(in the rows, 128 means zero)
Each path below is one point turned by a fixed rotation once a step. After each direction that follows a path, write how fast that rotation turns it, in degrees each step (0 if it stays still).
Each turn is a multiple of 5 degrees from 10 to 175, or 0.

[139 129 129 127 132 135 131 119 134 123 137 130 141 118 121 137 114 131
 124 116 136 130 136 127 136 128 125 129 138 127 138]
[138 128 125 133 125 127 133 125 140 122 131 137 131 123 121 136 117 127
 127 112 139 124 122 124 146 131 134 129 140 124 133]
[138 129 135 133 116 124 134 131 138 115 129 131 128 131 132 135 126 134
 131 112 139 125 121 127 137 139 133 131 135 130 141]
[139 125 131 122 120 125 139 124 133 113 135 122 135 127 133 137 126 131
 127 112 137 124 131 126 121 133 125 132 135 138 141]
[142 125 123 130 125 130 138 117 135 122 141 124 137 124 123 138 112 125
 127 120 140 125 134 116 126 134 125 130 132 134 131]
[138 133 131 137 127 133 132 122 137 126 136 129 137 129 125 137 113 132
 129 121 141 130 134 121 143 143 133 131 132 125 129]
[128 134 137 129 126 126 139 126 135 118 132 130 136 131 131 137 125 132
 123 110 137 127 132 128 146 132 135 134 140 126 135]
[128 123 129 129 120 126 144 123 137 120 131 128 131 130 131 134 121 128
 126 107 137 123 122 123 135 124 124 130 135 134 144]
[140 123 127 129 122 135 133 122 140 121 135 128 132 126 131 137 116 134
 131 120 140 129 125 123 129 134 117 125 128 137 146]
[145 129 130 123 124 136 127 124 133 117 138 134 141 117 127 139 118 133
 127 122 136 130 136 126 136 138 126 129 136 132 134]
[140 128 131 131 121 126 137 123 130 118 137 135 138 122 119 134 119 126
 124 112 135 122 127 122 142 133 135 133 139 124 127]
[137 129 137 139 122 121 141 125 136 120 130 125 128 133 124 131 121 134
 131 109 140 123 121 124 133 136 132 135 134 125 137]
[135 131 130 126 130 124 137 124 137 119 130 120 131 131 134 140 121 135
 130 113 143 128 134 127 124 134 127 132 136 135 146]
[136 126 118 123 126 130 135 121 139 122 136 127 136 125 132 144 115 122
 125 119 140 127 135 119 132 133 127 128 136 137 135]
[138 128 130 133 116 134 135 122 137 122 138 133 137 130 130 136 116 127
 126 123 137 129 129 116 146 140 130 128 128 132 128]
[133 131 144 132 120 133 140 124 131 117 137 128 138 129 127 131 124 138
 125 114 135 127 131 127 144 134 130 133 134 128 136]
[131 125 131 129 129 127 143 120 132 120 134 126 135 123 123 134 119 133
 127 107 137 121 128 129 133 122 123 132 138 129 145]
[139 125 122 133 128 129 131 125 141 124 129 132 129 124 127 138 111 129
 132 115 142 127 123 123 130 132 122 128 135 130 145]
[145 130 128 126 121 131 124 130 140 116 132 134 136 124 134 141 121 130
 127 119 138 132 130 124 136 143 131 128 136 131 137]
Speeds:
[124 127 127 129 127 125 130 130 125 128 127 128 128 128 132 129 125 128
 131 128 129 126 128 129 122 129 122 130 128 128 132] => 80
[127 128 124 126 129 126 126 130 133 128 123 128 124 131 132 130 130 126
 127 125 129 130 125 129 128 126 130 126 130 130 132] => 70

[125 121 121 125 146 124 141 121 125 129 134 131 112 135 114 141 129 126
 125 125 144 127 117 123 123 118 131 120 137 131 133]
[118 121 125 129 142 130 136 125 128 133 135 137 115 134 119 139 128 125
 125 132 149 128 121 126 125 122 124 126 150 129 124]
[118 123 127 132 145 131 128 128 131 127 136 137 122 133 130 133 122 129
 122 119 148 123 123 124 122 122 124 122 154 122 128]
[121 125 121 126 144 125 134 127 126 128 140 136 124 135 129 131 126 127
 124 112 142 121 115 118 114 121 127 121 143 126 136]
[118 122 118 121 140 128 139 129 121 132 142 138 122 135 121 135 133 123
 126 119 140 122 114 119 116 127 120 132 139 134 132]
[115 118 122 126 141 133 128 129 121 125 137 139 122 131 121 140 134 123
 122 118 141 123 123 124 123 133 112 134 144 129 125]
[123 120 122 128 147 129 122 126 123 116 133 134 122 130 123 142 131 127
 119 109 139 120 124 127 124 126 117 124 140 121 134]
[125 123 117 123 145 125 134 122 122 121 132 129 117 131 117 143 134 127
 122 113 139 122 115 126 123 119 123 119 133 127 139]
[121 122 119 122 142 129 139 123 121 128 130 131 111 129 113 144 133 126
 122 126 145 126 116 128 129 121 122 125 140 133 128]
[119 121 126 128 144 130 128 125 127 126 130 135 113 129 121 139 125 129
 119 123 151 127 123 127 132 121 122 126 149 126 122]
[123 125 128 130 148 125 129 126 129 126 133 135 118 136 126 132 121 133
 122 115 146 124 118 124 125 114 126 119 145 124 134]
[120 124 123 125 145 122 143 127 126 131 139 134 119 137 122 131 124 129
 128 120 141 125 112 120 119 117 124 124 141 133 136]
[114 116 124 126 143 129 141 130 125 130 140 139 119 135 121 135 127 125
 127 123 142 126 122 118 120 129 120 134 145 135 127]
[119 115 126 132 147 130 125 128 127 122 140 141 124 135 125 138 128 126
 122 115 142 123 127 121 120 131 119 130 144 124 129]
[124 121 120 129 147 126 128 125 126 121 138 135 125 135 123 141 133 124
 123 114 137 120 121 125 115 126 122 120 137 121 141]
[120 122 113 123 141 129 139 123 122 126 134 130 119 130 117 145 138 121
 126 121 139 122 118 126 118 127 124 122 138 130 136]
[119 120 117 125 139 135 129 123 122 128 130 132 115 125 120 145 135 123
 120 123 149 124 122 126 126 127 123 126 145 127 122]
[124 126 123 127 143 131 120 124 125 125 131 135 117 129 124 139 130 129
 116 116 149 122 118 127 127 117 122 122 144 121 127]
[123 131 122 124 144 124 132 126 124 128 133 132 118 132 123 134 128 131
 121 115 143 122 108 128 125 112 122 121 142 127 137]
Speeds:
[128 129 132 132 130 129 122 129 130 127 128 131 131 129 130 128 128 129
 126 128 128 127 130 132 130 127 124 128 131 123 128] => 95
[127 129 123 127 124 131 125 129 127 129 130 129 132 126 131 129 133 124
 127 126 128 125 127 128 123 131 128 128 129 126 128] => 35

[137 124 127 129 137 135 133 117 121 127 124 124 128 118 132 128 132 132
 134 127 142 113 129 111 131 115 133 130 123 135 126]
[130 123 126 129 139 132 134 125 124 129 128 127 131 117 133 129 133 128
 130 127 142 112 126 109 134 113 134 127 128 137 124]
[131 121 130 126 138 134 133 116 125 127 123 130 132 120 133 133 138 130
 131 128 144 116 131 111 131 117 132 130 126 135 127]
[136 125 127 127 138 134 133 120 125 127 125 125 125 114 133 132 133 132
 132 126 141 115 129 110 128 115 135 130 126 132 125]
[127 121 128 125 138 132 134 124 126 130 129 129 129 117 135 133 136 129
 129 127 142 114 128 108 130 114 136 128 130 134 124]
[133 120 130 123 137 136 133 116 124 130 124 127 127 120 136 136 137 132
 130 128 142 118 132 109 127 118 136 132 125 132 127]
[135 125 127 127 137 135 134 123 124 131 128 124 124 116 137 133 132 131
 130 128 139 115 127 108 128 114 139 129 126 130 125]
[126 121 129 123 135 133 136 123 123 133 130 128 131 122 138 135 136 130
 128 130 140 116 130 107 130 116 138 129 127 132 127]
[135 123 130 124 134 136 135 117 120 131 126 124 127 122 137 132 134 132
 132 130 140 117 131 108 128 117 137 131 122 130 128]
[132 125 126 127 134 134 136 125 121 132 131 124 128 119 137 131 130 131
 130 131 138 113 126 108 131 113 140 128 125 131 126]
[128 122 130 124 134 133 137 120 119 132 128 128 134 126 137 131 134 131
 130 132 141 115 130 107 131 116 135 128 124 134 129]
[137 125 130 127 134 136 135 117 119 131 126 122 129 123 135 128 131 132
 133 130 140 114 130 110 130 114 136 129 120 133 128]
[131 125 127 129 136 134 136 125 121 131 130 126 132 120 135 128 130 131
 131 131 139 111 126 109 134 112 136 126 125 137 126]
[131 122 129 126 135 133 135 117 121 129 125 128 134 125 134 129 136 131
 132 131 143 115 131 110 133 116 132 128 123 138 128]
[138 126 126 130 137 135 134 118 121 127 124 124 128 118 132 127 132 132
 133 127 141 113 128 111 131 114 133 129 122 135 125]
[129 122 127 128 138 132 135 123 124 128 128 129 132 118 132 129 134 128
 131 129 142 112 126 109 134 114 134 127 128 137 125]
[132 121 129 126 137 134 133 115 124 127 122 129 130 120 133 132 138 131
 132 128 144 116 132 110 131 117 132 131 125 136 127]
[136 124 127 129 139 135 133 121 125 128 126 125 126 114 131 131 133 131
 131 126 142 114 127 110 129 113 136 130 127 132 124]
[126 121 129 124 138 132 134 123 126 129 128 130 131 118 134 134 137 129
 129 128 143 115 128 108 132 115 136 128 129 135 125]
Speeds:
[126 127 124 130 126 124 126 130 127 127 128 128 125 131 122 130 128 131
 132 130 128 130 130 124 125 126 127 130 129 129 128] => 0
[125 125 131 125 127 128 128 124 128 128 126 131 132 133 128 130 133 128
 128 129 130 131 132 128 128 131 126 129 127 130 130] => 130
